In the rows, zero is written as 128.
M: rows in several groups, each row roughly a mix of its group's directions (some rows in no group):
M (113 x 11):
[[139 102 120 160 112 177 123 142 111 116 168]
 [123 173 167 120 158  97 100 122 141 132 110]
 [167 134 113 156 119 129 161  89 137 109  94]
 [149 133 120 145 174  89 132 138 150 167 110]
 [130 133 164  85 167 147 123 115 112  93 119]
 [ 96 115 158 123 147 121 143 176 151 150 100]
 [175 124 128 119 173 141 119 125 137  82 125]
 [112 134  98 146 114 115 112 148 191 132 146]
 [166 148 105 130 100 124 110 105 116  85 156]
 [130 151 131 111 123 126 100 183 118 144 171]
 [127 146 103 141 138  67 114 161 137 122 150]
 [108 132 141 139  75 108 161 131 128 169 137]
 [147 128 118 121 104 149 123  66 127 103 159]
 [ 91 152 119 165  96 116 117 108 156 159 122]
 [127 101 146 102 111 186 155 138 117 151 126]
 [128 104 109 137 116 184 122  82 131 133 148]
 [169  99  97 146  98 120 143 169 129 141 132]
 [ 99 165 129 103 164  97 100 133 150 111 114]
 [148 124 129  80 165 147 134 111 133  94 158]
 [140 161 132 137 155 118  77 142 131 111  88]
 [189 115 144 117 168 134 130 127 119  98 132]
 [112 101 110 141 131 101  88 122 155 158 165]
 [135 146  82 156 129  83 138 145 131 111 157]
 [ 86 128 141 111  89 176 124 144 144 118 116]
 [ 76 133 123 135 154 124 163  84 127 118 118]
 [143 114 121 153 126 140 110 109  98 105  69]
 [142 160 132 158  90 141 152 144 134 131  81]
 [152  87 139  94 136 114 165 108 162 142 128]
 [ 75 125 110 108 117 150 161 149  94 138 128]
 [131  86 102 129 100 175 144 109 110 119 147]
 [159 121 110 126 117 133 132  75 131  97 167]
 [145 108 132  89 137 152 148 131  73 108 118]
 [137 114 141 135 113 153 160 189 114 135 105]
 [132 139  92 153 101 120 138 158 181 134 140]
 [166 122 137 150 102 141 135 145 122 123  69]
 [103 159 117 173 108 120 113 100 159 151 118]
 [145 116 122  82 144 159 149 139  94  91 122]
 [104 122 132 130 115 147 139 192 114 146  97]
 [123 121 137 134  79 165 124 102 127  94 160]
 [108 134 133 123 120 123  63 168 109 131 138]
 [ 70 124 153 127 109 173 125 125 146 119 131]
 [103 133 131 122 145 116 125 179 140 164  87]
 [160 177 143 115 137  92 108 154 145 143 134]
 [144 129 145  80 138 147 163 163 103 107 132]
 [122 160 109 172 141  89 106 122 122  93 135]
 [ 84 135 134 147  90 110 120 131 129 179 127]
 [117 132 190 126 143 151  96 146 106 114 134]
 [129 140 159 137  83 114 152 147 128 178 129]
 [158 106  89 145 150 140 126 124  99  86 105]
 [149 106 155  91 105 173 144 132  98 121 135]
 [ 85 148  94 129  91 142 134  94 139 151 138]
 [151 139 114 135  82 138 110 107 117  85 161]
 [116 112 164 127 179 114 148 104 144 160 119]
 [168 124 116  94 138 146 163 133 142  89 150]
 [129 166 122 187 128 140  94 137 127 126 107]
 [140 146  92 164 129  77 112 141 132 104 141]
 [127  93 103 121 149 142  93  96 101  98 107]
 [154 123 135 126 165 109 137  67 140 129 147]
 [116 149 165 119 163 111  95 145 147 142 165]
 [120 128 136 115 109 152 142 188 117 142  89]
 [165 136 132 123 131 161 143 107  86 107  89]
 [ 90 124  98 164 111 116  98 157 127 158 114]
 [159 120 175 100 139 110 156 139 150 114 156]
 [ 66 116 122 128 153 131 157  92 123 122 130]
 [124 137 175  98 144 130 145 141 146 162  90]
 [163 128 111 132  98 136 122  85 117  95 165]
 [160 128 123 148 106 124 118  80 130 101 170]
 [ 98 137 146 120  94 175 131 163 146 111 111]
 [149 115  89 133 101 133 173 100 124 118  97]
 [163 118 109 147 108 129 163 100 130 110  83]
 [106 105 145 113 149 129 108  94  72 126 115]
 [116 147 173 133 108 122 119 181 132 101 117]
 [ 81 147 142 112 144 132 120 173 143 133  93]
 [105  92 117 125 112 171 107  92 105 112 142]
 [149 128 115 113 177 130 101 132 149  92  94]
 [127  86 145  90 112 168 152 148 120 150 132]
 [121 118 120 110 112 116 112 173  89 106 169]
 [118  82 105 107 156 131  91 103 112 101 133]
 [142 120 126 131  95 162 153 134 109 132  70]
 [152 173 143 129 100 140 176 133 154 137 130]
 [139 141 131  86 157 139 141 136 162 107 173]
 [110 166 112 178  98 128 134 128 144 143  99]
 [ 73 133 127 147 103 113 112 139 113 173 123]
 [153 129 119 119 127 124 124  65 137  99 162]
 [147 114 126 131 175  97 146 129 126 177 107]
 [ 91 139 146 112 117 165 131 165 153 134  93]
 [131 175 138 151  94 148 136 139 134 155  89]
 [123 103 139 106 175 109 104 119 124 131 177]
 [ 74 154 148 116 145 112 102 156 144 117 112]
 [110 156 118 174 120 123  96 129 169 136 101]
 [ 88 138 117 114 117 127 117 178  88 125 152]
 [140 171 150 131 103 131 151 140 158 171 148]
 [142 140  98 158  96 120 142 159 176 139 135]
 [ 92 144 136 122 159 109 118 174 135 149  93]
 [136 116 152  89 122 139 133 183 121 152 155]
 [128 102 148 133 115 157 144  70 145 124 158]
 [141 147 135  63 112 125 105 145 115 145 149]
 [143 129 116 118 115 137 122  75 129  86 166]
 [108 129 134 127 118 145 135 190 115 151  90]
 [133 108 107 129 169  94 131  85 106 149 147]
 [148  86 150 127 122 157 169  97 139 151 134]
 [159  93 144 141  91 159 158 128 117 158 124]
 [135 104  75 126 150 139 109  91 131 101 146]
 [ 84 131 116 112 150 127 114 124 134 144 187]
 [155 132 122 130  92 142 118  84 125  92 163]
 [120 147 111 167 143 153 162  94 156 150 112]
 [156  88 137 126 126 150 164  85 137 151 138]
 [103 141 166 116 161 117  90 149 137 142 162]
 [ 77 155 134 111 115 147 105 165 136 114 105]
 [126 159 109 118 152  96 110 178 123 131  97]
 [145  87 100 151 100 136 144 144 101  93 143]
 [113 127 115 185 151 144 159  97 151 128 128]
 [ 70 117 148 104 105 170 128 126 129 116 127]]

one row of each group, then the others: which group is each in?
[135 104  90 152 115 163 123  80 137 126 147] : (87)
[164 139 117 144 162  81 128 155 128 153 110] : (100)
[132 144 129 163  93 107 151 155 136 174 139] : (108)

[110 141 111 150 110 111 112 130 189 149 150] : (108)
[ 96 142 149 115 132 138 129 182 149 135  90] : (100)
[128 118 113 182 138 112  79 117 125 148 109] : (108)
[112 111 164 128 180 125 153 102 136 159 120] : (100)
[116 137 166 105 181 130 101 101 123 110 134] : (108)
[ 93 165 132 124 156 107 102 164 145 130 101] : (100)
[114 153 109 159  92 139 144  86 135 121  93] : (108)
[126 103 120 137  98 152 147 176 106 160 107] : (100)
[ 87 145  90 153  90 129 132 151 136 155 122] : (108)
[ 94 150 149 116 134 154 113  83 157 100 139] : (100)
[138  97 116 139 152  93 121 113 133 141 185] : (108)
